One vector is turned by the same rotation once a step. Each row is the vector after some number of steps, and that number follows the row.
The counts run from 0 to 292.
136, 129, 140, 119, 131, 116, 82, 148, 151, 115, 94, 134, 151, 167, 134, 105, 126, 161, 171, 146, 114, 159, 110, 112, 119, 112, 141, 117, 124, 156, 103, 132, 134, 135, 116, 151, 117, 136, 138, 88, 112, 162, 143, 143, 124, 84, 141, 109, 107, 129, 138, 158, 127, 97, 137, 131, 142, 136, 105, 133, 133, 144, 156, 146, 157, 106, 167, 136, 109, 115, 133 : 223
116, 147, 142, 109, 145, 153, 147, 140, 166, 107, 120, 137, 123, 98, 103, 196, 91, 132, 121, 146, 117, 127, 152, 147, 138, 128, 143, 151, 124, 124, 124, 133, 151, 114, 131, 129, 138, 107, 151, 140, 144, 137, 121, 103, 145, 128, 142, 158, 125, 148, 142, 116, 136, 157, 123, 156, 112, 178, 84, 128, 121, 152, 126, 114, 121, 137, 118, 99, 122, 89, 134 : 263
101, 123, 156, 133, 96, 135, 154, 162, 125, 172, 147, 119, 128, 104, 135, 145, 99, 127, 117, 114, 94, 162, 115, 135, 146, 115, 139, 106, 153, 130, 105, 143, 122, 109, 153, 171, 136, 136, 149, 110, 133, 152, 126, 129, 139, 153, 121, 131, 114, 137, 101, 141, 95, 108, 136, 127, 110, 109, 155, 137, 166, 121, 102, 114, 116, 108, 109, 85, 122, 124, 127 : 241
146, 106, 139, 139, 109, 96, 120, 138, 137, 158, 98, 122, 112, 136, 163, 96, 163, 124, 126, 122, 122, 115, 144, 91, 113, 117, 130, 128, 111, 153, 143, 138, 156, 144, 125, 146, 144, 166, 144, 115, 119, 122, 140, 185, 123, 144, 112, 126, 125, 127, 134, 118, 113, 110, 147, 121, 108, 66, 159, 144, 122, 118, 105, 144, 129, 116, 158, 126, 131, 162, 111 : 196
110, 134, 114, 119, 138, 149, 163, 122, 136, 111, 168, 137, 132, 100, 105, 156, 86, 77, 109, 102, 123, 119, 130, 153, 138, 140, 134, 143, 124, 117, 114, 117, 117, 95, 113, 105, 131, 112, 112, 133, 157, 99, 110, 101, 131, 144, 122, 167, 148, 117, 115, 127, 111, 122, 124, 132, 120, 149, 133, 128, 114, 112, 103, 104, 94, 126, 84, 104, 144, 114, 136 : 279
157, 129, 115, 110, 139, 119, 102, 134, 138, 84, 98, 143, 123, 111, 126, 101, 134, 93, 165, 149, 140, 105, 142, 130, 135, 124, 98, 150, 101, 126, 115, 120, 133, 140, 114, 139, 142, 143, 143, 154, 123, 116, 123, 148, 128, 108, 118, 148, 123, 129, 164, 121, 178, 116, 126, 151, 132, 99, 111, 134, 99, 131, 132, 140, 123, 119, 162, 197, 132, 146, 125 : 187
107, 137, 122, 148, 100, 120, 123, 118, 111, 137, 144, 122, 127, 139, 131, 145, 120, 140, 122, 110, 113, 166, 105, 152, 125, 116, 133, 88, 133, 116, 136, 136, 84, 153, 158, 131, 115, 94, 132, 138, 124, 131, 150, 82, 149, 137, 131, 108, 114, 117, 103, 114, 120, 143, 101, 119, 151, 133, 149, 124, 163, 121, 129, 104, 136, 129, 64, 120, 110, 111, 140 : 133
133, 99, 118, 141, 131, 108, 125, 120, 143, 122, 112, 105, 121, 170, 146, 160, 119, 138, 120, 94, 132, 133, 149, 120, 88, 89, 151, 157, 83, 129, 157, 127, 122, 183, 156, 115, 114, 110, 137, 134, 129, 130, 158, 119, 142, 140, 133, 113, 120, 134, 156, 98, 145, 139, 106, 120, 147, 153, 92, 119, 115, 139, 122, 129, 142, 139, 76, 95, 138, 131, 131 : 147
115, 138, 139, 136, 107, 141, 129, 119, 103, 132, 164, 116, 144, 81, 124, 149, 131, 106, 91, 128, 109, 125, 134, 140, 128, 120, 82, 111, 144, 95, 134, 124, 133, 105, 123, 160, 141, 139, 129, 153, 139, 82, 123, 111, 141, 150, 153, 140, 93, 148, 113, 111, 114, 137, 135, 101, 89, 142, 164, 118, 168, 122, 120, 124, 95, 159, 119, 126, 110, 108, 117 : 123
134, 129, 122, 130, 114, 110, 114, 138, 100, 135, 119, 122, 123, 137, 141, 81, 131, 124, 167, 129, 117, 140, 86, 126, 146, 141, 139, 89, 154, 138, 98, 127, 81, 116, 135, 152, 128, 134, 126, 105, 112, 140, 120, 146, 124, 109, 100, 106, 137, 106, 114, 157, 123, 89, 126, 131, 154, 90, 151, 141, 148, 115, 139, 140, 142, 89, 147, 165, 121, 144, 120 : 208
129, 116, 122, 141, 136, 153, 128, 115, 131, 95, 107, 106, 123, 105, 136, 155, 112, 115, 136, 122, 114, 111, 125, 121, 116, 82, 118, 173, 95, 104, 131, 140, 118, 179, 151, 135, 109, 117, 143, 144, 119, 105, 128, 99, 147, 132, 141, 119, 116, 160, 170, 120, 174, 141, 103, 122, 137, 151, 78, 127, 136, 149, 140, 115, 123, 156, 125, 147, 120, 124, 123 : 145
103, 126, 152, 127, 98, 125, 126, 126, 158, 135, 126, 125, 125, 140, 127, 166, 97, 160, 146, 134, 92, 169, 117, 145, 149, 119, 152, 108, 136, 142, 128, 147, 138, 133, 143, 145, 130, 93, 145, 110, 127, 176, 157, 86, 150, 112, 122, 129, 127, 126, 117, 117, 121, 151, 126, 144, 145, 161, 130, 143, 169, 131, 125, 111, 159, 129, 88, 102, 101, 104, 142 : 256
109, 152, 146, 142, 163, 133, 143, 129, 128, 140, 147, 113, 152, 101, 118, 166, 113, 140, 132, 130, 142, 174, 124, 130, 126, 156, 153, 97, 130, 147, 116, 125, 125, 91, 132, 133, 124, 109, 119, 94, 169, 169, 113, 98, 139, 144, 120, 111, 143, 117, 117, 133, 94, 153, 161, 125, 158, 169, 133, 134, 124, 158, 132, 130, 112, 135, 115, 91, 135, 91, 154 : 249
131, 141, 127, 114, 114, 145, 134, 127, 122, 131, 171, 161, 127, 127, 103, 120, 139, 133, 118, 137, 107, 132, 101, 141, 170, 151, 118, 79, 195, 115, 113, 137, 122, 81, 123, 127, 132, 131, 128, 154, 108, 122, 128, 113, 125, 104, 150, 130, 131, 97, 78, 152, 93, 121, 149, 135, 107, 128, 153, 123, 158, 103, 133, 126, 143, 99, 114, 140, 105, 118, 135 : 91
89, 115, 134, 144, 77, 118, 135, 135, 114, 147, 132, 110, 141, 114, 142, 109, 88, 117, 135, 109, 128, 163, 128, 160, 116, 134, 130, 100, 116, 137, 110, 126, 72, 119, 154, 147, 100, 97, 135, 107, 140, 148, 146, 121, 137, 144, 104, 120, 104, 119, 118, 120, 125, 112, 100, 120, 168, 117, 150, 143, 144, 114, 113, 114, 125, 105, 88, 119, 144, 141, 121 : 10
111, 127, 148, 132, 134, 112, 122, 142, 123, 120, 137, 122, 162, 114, 132, 117, 130, 116, 112, 115, 170, 159, 171, 147, 72, 129, 116, 108, 88, 139, 117, 92, 108, 85, 128, 137, 115, 126, 126, 112, 166, 132, 135, 140, 130, 155, 128, 140, 87, 114, 123, 109, 117, 110, 135, 119, 128, 126, 144, 137, 94, 149, 108, 134, 96, 119, 103, 111, 158, 103, 128 : 3
140, 135, 115, 145, 123, 115, 130, 103, 116, 104, 124, 92, 129, 116, 150, 119, 121, 84, 118, 109, 144, 122, 133, 111, 95, 123, 101, 149, 72, 135, 145, 113, 118, 142, 118, 132, 136, 144, 106, 102, 144, 67, 116, 115, 144, 153, 97, 136, 117, 127, 160, 96, 151, 117, 107, 97, 142, 124, 148, 140, 120, 117, 110, 133, 97, 170, 136, 152, 138, 132, 104 : 159
94, 125, 130, 135, 115, 132, 146, 130, 123, 132, 124, 121, 123, 59, 106, 141, 112, 136, 131, 144, 152, 153, 161, 160, 127, 160, 139, 112, 130, 117, 99, 111, 109, 86, 148, 119, 101, 90, 139, 150, 152, 175, 131, 112, 137, 141, 121, 126, 137, 130, 135, 105, 144, 159, 131, 151, 149, 149, 108, 138, 117, 137, 133, 121, 115, 97, 93, 153, 165, 140, 153 : 17
133, 159, 106, 133, 134, 111, 160, 124, 138, 128, 116, 111, 101, 112, 155, 135, 119, 109, 150, 121, 115, 157, 108, 120, 143, 170, 153, 107, 122, 155, 128, 127, 122, 142, 120, 123, 147, 136, 116, 92, 150, 152, 114, 110, 140, 145, 72, 116, 196, 97, 137, 134, 120, 142, 126, 134, 168, 127, 149, 151, 126, 130, 104, 119, 116, 130, 145, 114, 140, 130, 132 : 52
104, 115, 153, 117, 145, 162, 129, 145, 126, 132, 137, 108, 168, 130, 120, 118, 95, 119, 130, 109, 135, 134, 115, 121, 119, 111, 155, 143, 132, 137, 88, 122, 106, 83, 132, 159, 109, 144, 114, 88, 147, 127, 113, 154, 124, 126, 145, 126, 108, 133, 101, 173, 110, 57, 126, 104, 111, 130, 121, 123, 121, 124, 137, 142, 113, 107, 142, 103, 146, 120, 130 : 237
149, 128, 121, 92, 113, 111, 141, 150, 167, 137, 119, 168, 107, 168, 146, 133, 120, 115, 129, 124, 89, 128, 129, 119, 146, 120, 132, 127, 142, 142, 148, 152, 177, 152, 122, 143, 172, 155, 164, 130, 107, 129, 138, 161, 132, 128, 121, 151, 138, 118, 119, 134, 101, 118, 138, 153, 108, 108, 143, 130, 134, 100, 99, 121, 149, 117, 138, 88, 101, 128, 119 : 74
149, 128, 115, 135, 146, 123, 126, 103, 116, 99, 137, 88, 148, 121, 132, 111, 137, 97, 109, 103, 163, 109, 147, 111, 89, 124, 118, 159, 71, 130, 137, 97, 116, 125, 106, 119, 112, 139, 103, 108, 146, 75, 127, 124, 130, 145, 120, 137, 109, 124, 165, 105, 151, 104, 121, 96, 137, 131, 139, 120, 95, 129, 116, 148, 96, 158, 129, 153, 158, 132, 119 : 158
131, 127, 106, 130, 72, 135, 136, 78, 136, 116, 154, 128, 106, 149, 115, 121, 121, 123, 128, 128, 100, 129, 103, 125, 168, 157, 136, 111, 139, 125, 150, 130, 121, 94, 122, 94, 132, 100, 91, 121, 118, 104, 153, 74, 118, 96, 106, 140, 141, 106, 124, 109, 134, 133, 124, 114, 151, 136, 149, 118, 158, 89, 114, 121, 140, 131, 96, 154, 106, 123, 132 : 288
110, 114, 137, 108, 117, 155, 147, 123, 161, 109, 123, 108, 137, 130, 122, 164, 85, 111, 132, 120, 87, 120, 106, 122, 135, 96, 135, 179, 116, 131, 114, 145, 158, 146, 130, 150, 120, 125, 125, 98, 128, 101, 122, 106, 149, 114, 138, 149, 112, 167, 147, 140, 152, 103, 95, 110, 102, 152, 94, 125, 148, 131, 115, 118, 119, 158, 144, 110, 123, 98, 131 : 268
133, 137, 119, 122, 115, 118, 126, 137, 124, 146, 161, 158, 120, 151, 126, 117, 142, 132, 128, 129, 103, 153, 104, 138, 154, 149, 127, 63, 176, 128, 133, 136, 125, 111, 120, 121, 143, 133, 130, 145, 124, 134, 130, 121, 132, 120, 131, 128, 133, 91, 82, 143, 90, 130, 152, 140, 122, 115, 175, 133, 152, 101, 125, 121, 136, 102, 109, 118, 83, 115, 138 : 90
117, 141, 114, 113, 102, 144, 146, 115, 134, 116, 137, 127, 111, 87, 106, 108, 107, 91, 146, 130, 131, 117, 138, 130, 157, 180, 121, 121, 131, 132, 95, 114, 134, 63, 104, 120, 138, 129, 112, 113, 143, 120, 115, 121, 122, 126, 86, 166, 168, 112, 127, 123, 129, 95, 136, 136, 134, 112, 160, 143, 120, 101, 109, 120, 112, 97, 140, 168, 150, 144, 122 : 48
140, 130, 143, 151, 119, 91, 119, 145, 118, 174, 111, 130, 116, 124, 153, 109, 167, 167, 140, 148, 126, 158, 134, 110, 135, 147, 143, 85, 151, 139, 134, 142, 141, 127, 135, 142, 130, 137, 158, 131, 133, 185, 147, 155, 127, 132, 114, 103, 148, 108, 119, 131, 89, 145, 163, 149, 154, 97, 149, 149, 150, 149, 123, 137, 143, 97, 137, 112, 126, 146, 142 : 212
131, 121, 133, 121, 122, 125, 162, 124, 152, 146, 111, 151, 90, 119, 127, 145, 130, 146, 139, 145, 109, 122, 133, 115, 175, 160, 164, 127, 172, 126, 126, 148, 154, 120, 129, 102, 136, 114, 140, 170, 112, 174, 139, 139, 123, 119, 113, 125, 188, 124, 120, 131, 115, 155, 139, 168, 136, 135, 109, 136, 139, 130, 114, 127, 161, 84, 125, 132, 147, 146, 141 : 60
122, 105, 140, 131, 101, 139, 167, 121, 138, 161, 126, 108, 96, 86, 143, 130, 123, 107, 111, 112, 113, 110, 150, 106, 151, 141, 158, 158, 138, 114, 135, 150, 164, 94, 120, 134, 138, 129, 133, 128, 137, 135, 143, 153, 128, 156, 99, 151, 164, 139, 134, 119, 108, 116, 126, 124, 117, 99, 144, 145, 144, 112, 77, 117, 115, 114, 139, 108, 160, 160, 121 : 44
147, 121, 133, 123, 140, 113, 135, 135, 111, 135, 142, 135, 133, 121, 122, 86, 156, 107, 122, 128, 162, 112, 163, 125, 125, 152, 132, 122, 126, 124, 105, 114, 124, 80, 99, 121, 121, 149, 132, 143, 139, 127, 130, 185, 103, 138, 117, 142, 131, 100, 120, 139, 112, 99, 156, 134, 106, 93, 148, 139, 90, 120, 120, 154, 122, 85, 135, 138, 161, 156, 141 : 200
104, 126, 144, 168, 129, 123, 144, 133, 93, 155, 123, 78, 140, 96, 161, 136, 117, 134, 118, 97, 145, 155, 135, 119, 90, 121, 152, 120, 93, 140, 134, 118, 99, 122, 147, 146, 113, 119, 117, 86, 165, 136, 126, 122, 130, 170, 99, 97, 123, 139, 137, 128, 113, 129, 122, 96, 156, 123, 136, 144, 147, 141, 116, 129, 93, 139, 114, 100, 157, 124, 121 : 8
119, 95, 169, 129, 128, 132, 137, 166, 151, 158, 98, 136, 121, 130, 133, 147, 131, 163, 135, 131, 101, 126, 130, 115, 131, 100, 146, 147, 137, 129, 115, 159, 160, 137, 140, 169, 120, 140, 170, 136, 121, 169, 144, 177, 127, 135, 147, 124, 111, 152, 126, 153, 113, 116, 129, 142, 111, 126, 96, 132, 134, 131, 127, 138, 155, 100, 146, 88, 131, 126, 130 : 226
131, 117, 94, 141, 124, 113, 145, 128, 130, 125, 107, 130, 97, 125, 139, 119, 126, 114, 149, 122, 123, 127, 125, 142, 140, 128, 148, 133, 125, 130, 110, 131, 73, 170, 157, 111, 111, 114, 145, 168, 124, 151, 128, 116, 139, 127, 103, 105, 156, 114, 144, 132, 161, 127, 95, 152, 174, 116, 96, 133, 115, 125, 132, 114, 142, 92, 98, 160, 132, 163, 148 : 177
144, 146, 124, 128, 139, 146, 99, 120, 134, 104, 128, 129, 151, 173, 132, 133, 137, 154, 145, 145, 100, 151, 74, 107, 135, 111, 122, 107, 142, 135, 137, 138, 120, 144, 130, 141, 121, 128, 103, 110, 107, 127, 131, 95, 130, 86, 147, 87, 121, 129, 121, 149, 129, 134, 138, 114, 145, 149, 122, 118, 165, 133, 165, 145, 143, 144, 156, 139, 84, 97, 130 : 100
147, 96, 114, 136, 117, 113, 113, 98, 135, 124, 102, 115, 118, 161, 133, 94, 160, 158, 143, 122, 142, 118, 131, 106, 128, 126, 152, 147, 128, 132, 131, 122, 104, 151, 126, 100, 97, 112, 114, 144, 118, 139, 150, 144, 105, 90, 110, 103, 137, 128, 142, 119, 151, 118, 112, 129, 162, 125, 104, 132, 112, 123, 138, 143, 161, 103, 125, 179, 133, 169, 146 : 179
121, 112, 106, 142, 122, 123, 163, 126, 106, 143, 129, 107, 116, 95, 162, 126, 104, 86, 117, 94, 127, 117, 129, 128, 110, 104, 130, 148, 98, 109, 116, 122, 83, 162, 156, 131, 125, 131, 139, 142, 138, 98, 107, 128, 157, 169, 104, 130, 137, 124, 147, 113, 141, 112, 82, 104, 138, 96, 136, 137, 127, 122, 94, 104, 95, 117, 97, 116, 139, 156, 120 : 161
